Rows swapped in pairs by one turn or mirror: which row each one swaps with:
z_235: [ -5 -11  -3   0   4 -15 -16  18   7   9   1  -6  18  -9 -16 -16 -25  -3
   7  -4 -16  -8  -3  -6   8  18   4  12   0 -25  10  -1  10  23  11   7
  24  25   2   1  -1   5  -3  19  -7  17  -8   7  11   9  -6  26  -1  12
   1]
z_53: [ -3  -4  -6   4   7 -23 -22   1  -7   2   2 -10  22  -1 -15  -5  -6   0
   6   6 -21 -12  15  -2  -7  16  -2  15   1   4   9   9  12  15   7  10
   7  11 -25  19   8  16   0  26 -11  -6 -11   5  30   6 -18  13  10  11
 -14]
z_435: [ 20  -8  -2  -5  23  -3 -20  -1 -13   3  -1  -4  11  -4 -10 -13  -8   5
   0  -2  -8  -7   6  13  -7  15   6  16 -11   3  -3  -5   0  14  10  -6
  -3 -11   6  12  21  24 -10  12   1 -21  -1  -2   7 -19  -8   7   1  12
   7]
z_726: [ 21 -12  -1  -4  17   3 -26  19  -6  -4   4  -7  10  -7 -11 -13 -11 -12
   7   1 -11  -2  -4   4   4  20  14  11  -6  -9  -3 -13 -12  12   7 -21
   8   5   4  -6  13  18  -2  14  17  -9   2   7   0 -22   2   3   6  19
  -3]
z_130: [  2 -12  -3  -7  14  -1 -18  23  -4   1  11 -10   2 -15  -2  -9 -18 -11
   8  -6 -12  -5  -4  -1  15  10   6   7  -9 -23   4  -3  -6  19   1 -22
  15  19   8   6  -2   8   7  20   9   6 -10  -6  -7 -13   8  14   2   0
   1]
z_252: [ -8 -11   0 -12  19  -2 -21  10  -2   0   8   4  14  -8  -9 -24 -15 -14
  -2  -1 -23 -12  -5 -13   8  18   5  10   8 -14  10 -11  11  22   0 -27
  21  15   8   3  12  11   3  20   4  13  -4 -10   5  -2   7  29  -7  11
  -7]
z_373: [ -9  -6   1  -1   7 -18 -27   9  -4  -6   1  -3  20   7 -11  -5  -7  -2
   3  -8 -13 -13  15 -16  28  13  -7  11   1  -8  13   0  11  21  -7   5
  16  20 -14  15   2  11   1  33  -4  11  -7  12  14   1  -4  33   3  10
  -3]
z_10: [ 17  -7  -6   0  24  -5 -20   4 -10   8   0  -3   7  -4  -9 -10  -5   3
   8   0  -8  -9   7  11  -6  14   3  16 -14   3  -2  -3   5  14   8 -12
   3  -9  -4  12  20  39  -8  17  -1 -20  -3   1  10 -18 -10  -3   3  13
  11]
z_386: [ 17  -6   1  -6  14  -3 -27  11 -10  -1  -6  -6  11   7  -3 -10  -4   8
   3 -11   2  -8   4  -2  15  15   2  11 -16  -2  -2 -15   1  18  -4  -7
  -1   2   3   8  13  24  -9  19   4 -13   1   9  -2 -26   4  12  -1  11
  12]
z_997: [ 12 -10   3 -10  19  -1 -35  17   1   2   5 -10 -14 -10   0 -15 -17 -21
   3   1  -9  -9  -5   0  10  18   5  15 -20 -13   2   0   4  26   3 -17
  20  10   9   7   4   6   3  17  10   1   0  -8   1 -21   7  14   1  12
   7]
z_635: [ 18  -7  -2  -2  13 -10 -14   7  -1  15  -7  -8  15  -6 -12 -18 -18  12
   8  -5  -6  -7   0   9  -6  21   6   8 -12  -6  -1  -6   5  16  17  12
   6   4   6   4  14  23 -18   8  -7 -12  -4  12  10 -13 -10   8   3  14
  13]
z_641: [  1  -4  -6   4  14 -21 -13  -7   2  -6   3  -2  14  -3 -13  -8 -14  -2
   6   4 -26 -12  18  -5  11   6   5  12   1  -4   9  14  16  15   5   5
  12  11 -23  20   8   6  -4  26 -12   2  -7   8  29   9 -17  25  10  13
 -10]
z_727: [ 22 -11  -4  -6  18   5 -18   8   1  -6   4  -5   0 -10  -5 -15 -22  -5
   5  -4 -11  -5  -1   2   8   9  19   9 -17 -16  -4 -11   1  18   4 -24
   5   1   3   6   6  11  -8  12   4  -3   6  -3  -7 -20   5   7  -2  13
   4]
z_142: [ 21  -8  -3  -1  19  -4 -21   7 -11   9   3   7   8 -10 -11 -23  -9   6
   5  14  -7  -5   5   0  -9   3   8  14  -9  -3  -8  -8  -4  15  12 -11
   0  -1  -9  12  11  23  -3  14   0 -21   1   1   8 -22  -5  -5   5   9
  -4]
z_879: [ 10 -13  -4  -8   7   4 -26  19  -5  -1   6 -10  10  -8  -4 -10 -15 -10
   4  -1  -8  -6  -6  -3  -4  18  12  16 -14 -17   1 -16  -2  23   2 -23
   7   6   1   4   1  12   1  13   8   0   2 -11  -7 -19   7   0  -5  11
  -2]
z_100: [  2 -13  -6  -7   8  -2 -26  20  -4   2   1   3  15 -12  -9  -1 -23 -14
   4 -21 -14 -10  -5  -4  18   3   8  -1 -14 -19   4  -2   4  20   3 -15
  14  18 -14   5   8  21  11  24   7   9  -3  -9  -2  -5   3  31  -2  10
   7]
z_883: [  0  -7  -3   7  11 -19 -23   9  -5  -5   6  -6  22  -2 -20  -6  -5 -12
   5   5 -26  -9  13  -5   6  15   0  14  12   0  10   9   1  10   6   4
  16  16 -20   7  11  12   3  27   1   0 -10  15  31   7 -17  21  18  17
 -17]
z_317: [ 19 -10  -3 -10  19   0 -31   4 -13  -1   2 -12   4 -10  -5 -17 -11 -10
   8  -8 -13   6   1  -2   1  15   1  10  -8   0   1  -5   3  14  -1 -17
   1   6  13  13  12  16 -13  12   8 -21   2 -15   7 -21  10  14   6  16
  15]
z_601: [ 17 -12  -3  -1   6   2 -13  11  -9  -4  -2   0  12 -13  -3 -14 -11  -8
   0   3  -4 -10   4   5   5  19  11   7 -15 -11  -7 -14  -1  17   4 -16
  -1   1  18  -1  10  18  -2  11   6  -5   3  -8  -1 -18  -1   6   2  13
  17]
z_562: [ 10  -6  -8  -3  12 -14 -22   4 -10  10  -6   1  20  -7 -12   1 -12   1
   6 -16 -13 -10  10   6   6   4   1  -2 -13   3   0   8   9  13  12   5
   2   6 -26  14  22  37   2  24  -4 -14  -7   3  18  -5 -12  26   6  11
   8]
z_87: [ -3  -9  -5  -2  12 -18 -30  -1  -9  -5   7  -9  13  -7 -13 -12 -12 -14
   7  -4 -27   0  12 -14  11  12 -11  12  10  -1  15  12  16  15  -5  -1
  15  22  -6  23   4   5  -3  27  -2  -4  -8 -10  30   6  -2  33  11  14
   0]
z_530: [-11 -12  -1  -2  12 -14 -24   8  -3  -7  12   0  17  -7 -16  -8 -18 -14
  -1  -1 -24 -11   5  -9  13  11   1  21   9 -17  16   4   8  21   0  -7
  22  17  -6  10  -1  -1   7  27  -3  16  -8  -7  14  11  -5  33   0  11
 -11]
z_512: [ -1  -8  -6   2  10 -19 -23  19 -11   3 -11 -23  16 -12 -14 -16  -8  -4
   2  25 -18 -12  13  -6 -10   9  -1   6   1  -5  10   8  15  15   8  -1
  13   8 -18  15  17  -5   1  23 -10  -1 -11  -2  26   6 -14  15  -1   9
   2]
z_128: [  8  -3  -2  -6  27 -10 -15  -9  -8   7  -3   0  19  -2  -9 -23  -5   4
  -1   3 -18 -14   9   2  -9  21   0   7   4  13   4  -1  13  14   8  -7
   3  -2  -1  12  29  30 -10  19  -6 -18  -6   1  23  -9 -12  19   5  12
  -1]
z_80: [-15 -11  -5   0  12 -13 -25  14  -1  -1  14   0  12  -8 -15  -8 -15 -18
   9   0 -25 -10   5  -9  12   9   0  20   5 -20  13   5  13  22  -2 -17
  26  18 -14  11  -1  12   9  31  -4  19  -9  -6  13  12  -4  20   0  11
  -4]
z_355: [  5  -2  -6   3  18 -21 -12  -1 -11   7   2 -11  10  -6  -8  -4  -6   7
   9   1 -17  -9  19   8   4   9  -7   6  -5   4   5  17   3  10   9   9
   3  11 -11  22  14  21  -2  28  -5 -16 -19   9  24  -1 -18  15  16   0
  -2]
z_173: [ -4 -10  -1   1   9 -14 -23  14  -2   3  11  10  14  -9 -16 -20 -14  -8
   5  15 -21  -9   5 -17   5  -1   2  20   8 -17   8   3   5  21   5  -8
  21  21 -20  14  -5   3  11  26  -5   9  -6  -1  18   5  -5  17   5   8
 -19]
z_250: [ -5  -8  -2   7   0 -21 -11   2  -7  -4   3   2  24  -9 -11  -7  -8 -12
   0   9 -21 -15  21  -4  12  16  -4   9   4  -4   9   9  13  15   3   6
  11  14  -6  11   7   9   7  26  -8   7 -11   1  28  13 -19  26  11  11
   1]
z_685: [  5  -3   3   1  19 -23 -30  -1   0   6   0 -11  -5  -5  -7 -11  -7 -10
   5   7 -18 -13  14   2   6  15  -8  14 -11   8   7  20  14  19   6  11
  16  11 -13  24  13  10   0  27  -6  -9 -10   5  33  -5 -15  22  13  10
   0]
z_771: [ 11 -14  -5  -5  11  -2 -25  28 -11   2 -11 -25   8 -15  -9 -19 -11  -7
   4  21 -10  -7   1  -4 -11  11   8   6  -8 -15   1  -6   8  19   6 -20
  10   2  -3   7  16  -5  -1  16  -1  -2  -1  -9   3 -11  -1   6  -8  10
  10]

z_386 is swapped with z_373
z_771 is swapped with z_512
z_53 is swapped with z_879
z_530 is swapped with z_435
z_883 is swapped with z_726
z_601 is swapped with z_250

Rows swapped in pairs by one turn or mirror: which row each one swaps with:
z_720: [ -7  -4  -7  15 -19   0  17   8   1 -12  -9 -13 -17  -2  -5   2  10   5
  -6   2   4   2  -6  10  -4   8  14 -12 -13  -9   2 -10  -6   6  10  -4
   4  -7  -1  -2  13 -19   8  -9  -1 -13   2   7   0  -9  -3  -9  -1]
z_445: [ -7  -5  -3  -3 -13  -6  23  -1   2  -2   0  -2 -10   8 -13   4   4   0
  -6   4   3  -1  -3   2  -3   2  -2  -7  11  -7   2  -6  -2   5  -4  -2
  27   0   1   8   1 -28   4  -8   3 -11   8   5   2  -8  -1  -5   6]
z_455: [  2   6   3   5  -2  15 -25   6   2  -2  16  -9   4  -2  -8  -9   8  -7
  -3  -6   1 -15   3  -7   4   7  14   0  -7  -8  -6  -2  -3  -1  -6   2
   8   7  -5  -1  -7  11   1  11 -10   6 -14   1  -3  -6   9  18  -8]
z_493: [ -3  -3  -1   7 -11 -10  11   2  -2  -6   0 -18  -7  -4  -9   2  16   4
  -1   1   2  -4  -4  -7  -6  -2  33  -7  -2 -13   2  -4  -9   5  11  -2
   2  -1   3   6   9 -14  12  -5 -18 -11  -6   9   4  -8 -14  -3   0]
z_943: [  4   0   2  12  -2  15   3   0   3  -5   5  -3  21 -18  -2 -11   3  -5
   1   3  -5  -5   2  -8  -1  -1   1  -3  -8  14  -3   1  -9   1   6   4
 -20  15  -7   6  -8  17  -8   7   2   5  -6   5 -12   1   9   8  -6]
z_338: [ 13  -2   1 -16  -4  -4  -4   5  -2 -12   4   1  14  -5   0  -9   0  -8
  -1   9  -3  -1   4  -5  -1   0 -16  -6  21   7   0   1  -6   1   8   2
 -15   8   0   3  -7   1 -13   3  -3   2  -1   5  -6   6  12   9  -3]
z_372: [  9  -7  -2  -5  -7  -3  13  -1  -3  -1  -3  14  -7  17   6   1  -3  -3
   3  10   3  -8  -1   8   5  -3 -18  -6 -17   7   5  -2  -8  10 -11  -3
   8  10   3  10   0   4  -1  -7  -1  -3  14  -8  -8  -3  -1  14   9]
z_246: [ 13  -3   7  -4  -6 -17   3  -4   1 -11   8  -3  16  -7   1  -8   8  -4
   5   8   0  -6   1 -15   2  -6  25  -5   7   1   2   4 -13   2   9   1
 -14  13  -1   9  -4   8   5   5 -18   2  -6   8  -4   1  -2   9  -7]
z_884: [  5  -8  -3   2 -12 -14   9  -4  -6 -13  -7   1 -19   8 -11   0   4   1
  -5   8   4   3  -8   8  -5  -4  -9 -10 -18  -2   4  -3 -15   8  -5   0
  19   1 -12  -4   7 -11   1  -6 -10 -13   6 -11   1  -5   0  -2  11]
z_557: [ -6  -3  -5  22  -8   1  20  -2  -3   3   9  -2   2 -12   9   6   3   4
  -9  -2  -1  -1  -5   3  -6   6  -2  -5 -25 -13  -1  -7  -6  10   8  -3
   6  -4   3   5  12 -17   1 -14 -22 -12   2   3  -3 -12  -2  -3   1]
z_327: [  7  -2   3  12  -2  -3  10  -7   1   0  17  12  25 -17  20  -5  -4  -5
  -3   5  -3  -3  -1  -6   1   3  -8  -2 -16  -1   0   0  -9   6   7  -1
  -9  10  -1   7  -1   2  -6  -4 -20   0   1   2  -8  -3   9   9  -7]
z_54: [  8  -4   3   0  -6   0  15  -7  -2 -13  -6  15   6 -22  13  -4  -3  -6
   4   9  -1  -5   3   5   4   4   4  -7 -11   2   2   2 -10   5 -18   4
   4  11  -9   6  -2   9   9   3  16   2   4 -16  -1  -4  14   4  -1]
z_696: [ 11   0   5   0  -6   0  -1   1  10 -15   4   4  19 -12  14 -15   2  -9
   1   8   0  -4   2  -7   5   6   8  -7   2   8   1   0  -8  -1   8   0
 -20  12  -6   1  -8   6  -3   7   0   8  -5   8  -8   3  12  12 -17]
z_208: [ -8  -5  -8  18 -15   3  16   7  -3  -5  -9  -6 -16   8   3   2   8   4
  -8   0   3   0  -9  12  -2  -1  14  -8  -4  -6   1  -8  -4   6 -16  -2
  12  -5   6   1  15 -22   9  -7  -5 -15   4   5   1 -10  -8  -8   6]
z_722: [ -9   3  -2   8  -4  20  16  -6   0  -3  -9   1  -5 -25  10   0   7  -2
   0  -3  -3  -8   1   3  -2  10  13  -6 -15 -10  -1  -5  -2   4 -16   1
  12   1  -4   3   8 -14  12  -1  15  -3  -3 -12   4 -12   5  -1  -1]
z_631: [ -1   8   3  -5   5  17 -12 -13   8  -1   5   2  10 -11  10 -17  10  -9
  -2  -6  -5  -9   3 -16  -2   6   1  -4  -4   0  -5   1  -5  -6  -2  -1
   2   9 -10  -7  -4 -16  -8   9  -9   6 -16  -2  -4   0   4  19 -12]
z_319: [  9   0   4   3  -3   3  -2  -1   5  -7   5  12  21  -2  22 -16  -1 -10
   0   6  -2  -5   0  -5   8  -2   8  -3  11  11  -2   4  -5  -3 -16   1
 -12  15   2   4  -5   2  -2  10  -4   7  -4   7  -7   2   8  15 -10]
z_622: [  2   1   6 -14  -2   2   8  -7  10  -1  10   9  18  -2   3 -10   0 -11
  -1   3  -1  -6   5 -14   4   3  -3  -3  23   3  -1   0  -1  -3  -5   0
   8  13  -1  10 -12 -14  -5   4   3   6  -1   8  -5   0   9  12  -9]
z_678: [ -4   0  -2  19  -4  22   2   2   3   4   6  -5  -8  23  -4  -4  11   0
  -5 -10  -6  -7  -6  12  -8  11  17  -6 -10   1  -4  -5  -6  -3  -2  -1
  -5  -3  -4  -2   7 -23   5  -1  -2  -7  -7   3  -1 -10 -14   5  -1]
z_690: [ 18  -7   5   9  -4  -3   0   0   2  -6  11  12   7  26   0  -9  -1  -7
   1   6  -4  -4  -5  12   0   3   5  -6  -4  16   1   3 -15  -2  -4   3
 -18  11 -10   3  -6   6   0   5  -1   0   2  -2  -5  -1  -2  12  -2]
z_708: [  6  -5  -2  11 -14  -6 -10  11  -6 -11   8 -10 -15  10 -22   3   4   0
  -5   2   7  -7  -4   8   1   2   9  -4 -15  -9   0  -4  -9   8  -7   1
  20   2  -6   0   0  14   7   1 -10  -6   0  -5   1  -9   6   3   7]
z_969: [ 11  -7   6 -11  -7  -6   8   3   6 -11  -5  18  14 -21  -3  -8  -2  -7
   1   9   4  -4   0   4   4  -5   1  -5   8  17   3   1 -11   4  -3  -1
   5  12  -5   1  -7  19  -8   0   1  -1   4   4 -11   1   7   6   4]
z_188: [  1   3  10   2   5  -1 -13  11   7  -7  10  -3  10 -14  -3   0  -2  -4
   4   7  -2   1  -1   2   3   1  14  -2  17  -1  -1   0  -6  -3  -1   2
 -17   1 -11   2  -7  -8   8   7 -33   4  -6  -8  -9  -1   8   6  -7]
z_468: [-15   2  -3   2  -8  21  12   5   8   2 -12  -4  -6 -24  -9  -1  13   2
  -7  -9   2  -6  -2   5  -6   5  16  -6   0  -1  -3 -10   0   2   0  -6
  20  -5   3  -4   9 -16  -1  -8   0 -12  -5  10  -3 -10  -8  -3   6]
z_12: [ -7  -1  -9  -2 -11   9   8  11  -5  -4  -5 -18 -13  -2 -12   3  11   2
  -7  -2  -1   0  -1   3 -10   5  -6  -8  10 -10  -2 -10   1   4  10  -2
   4 -11   5  -1  10 -28  -4  -9  -5 -13  -1   7   1  -6  -2  -5   6]
z_422: [ -5  -1   4  10  -3  -6  -2  16   2  -8   4 -11  -9  -7 -14  10   0   3
   0   6   1   5  -6  13  -2  -1  15  -4   8  -9   0  -5  -7   2   0   1
  -4  -8 -10   2   2 -18  13  -2 -34  -7   1  -9  -4  -7   1  -6   3]
z_702: [-10   6  -3  -3   3  30   4  -5   6  13   0   2  -3   5  14  -4   8  -3
   2  -8  -3 -15   3  -4   1   7  -3  -3 -13  -2  -2  -6   4   2  -8  -5
   6   4   8   6   3 -18  -3  -4  -1   2  -3   0  -7  -7  -8  22  -3]
z_476: [  0 -10  -5   5 -10  -1   2   4  -4 -18  -9  -2 -17  17  -4   0   5   0
  -4   8   5  -2  -6   0  -6   1   0  -9  14   3   5  -5  -8  11  -6  -2
  22  -3  -1   3  15  -6   5  -7 -14 -15   9 -13   2  -5  14  -6   4]
z_709: [ -3   2   0  -2   4  19 -15  -3   7  -9   2   2   7   3  12 -13   7  -9
  -1  -1  -1 -11   2 -19  -3   7   7  -5  25   7  -2  -1  -2   1  -4  -2
   7   5   0   2   5  -6  -3   4 -14   1  -7  -7  -3   1  18  11 -14]
z_994: [ -8  -5  -8  24 -13  11  18   7  -4  -4  -6 -17  -9  -8 -19   3   9   6
  -6   0  -1   0  -5   8  -9  -1   4  -7 -21   1  -1  -8  -8   7   6   1
   0  -1  -3   4   8  -1   2  -7   2 -13   2   4  -4  -8  -4 -10   7]

z_708 is swapped with z_455
z_12 is swapped with z_338
z_943 is swapped with z_994
z_319 is swapped with z_208
z_969 is swapped with z_468
z_690 is swapped with z_678

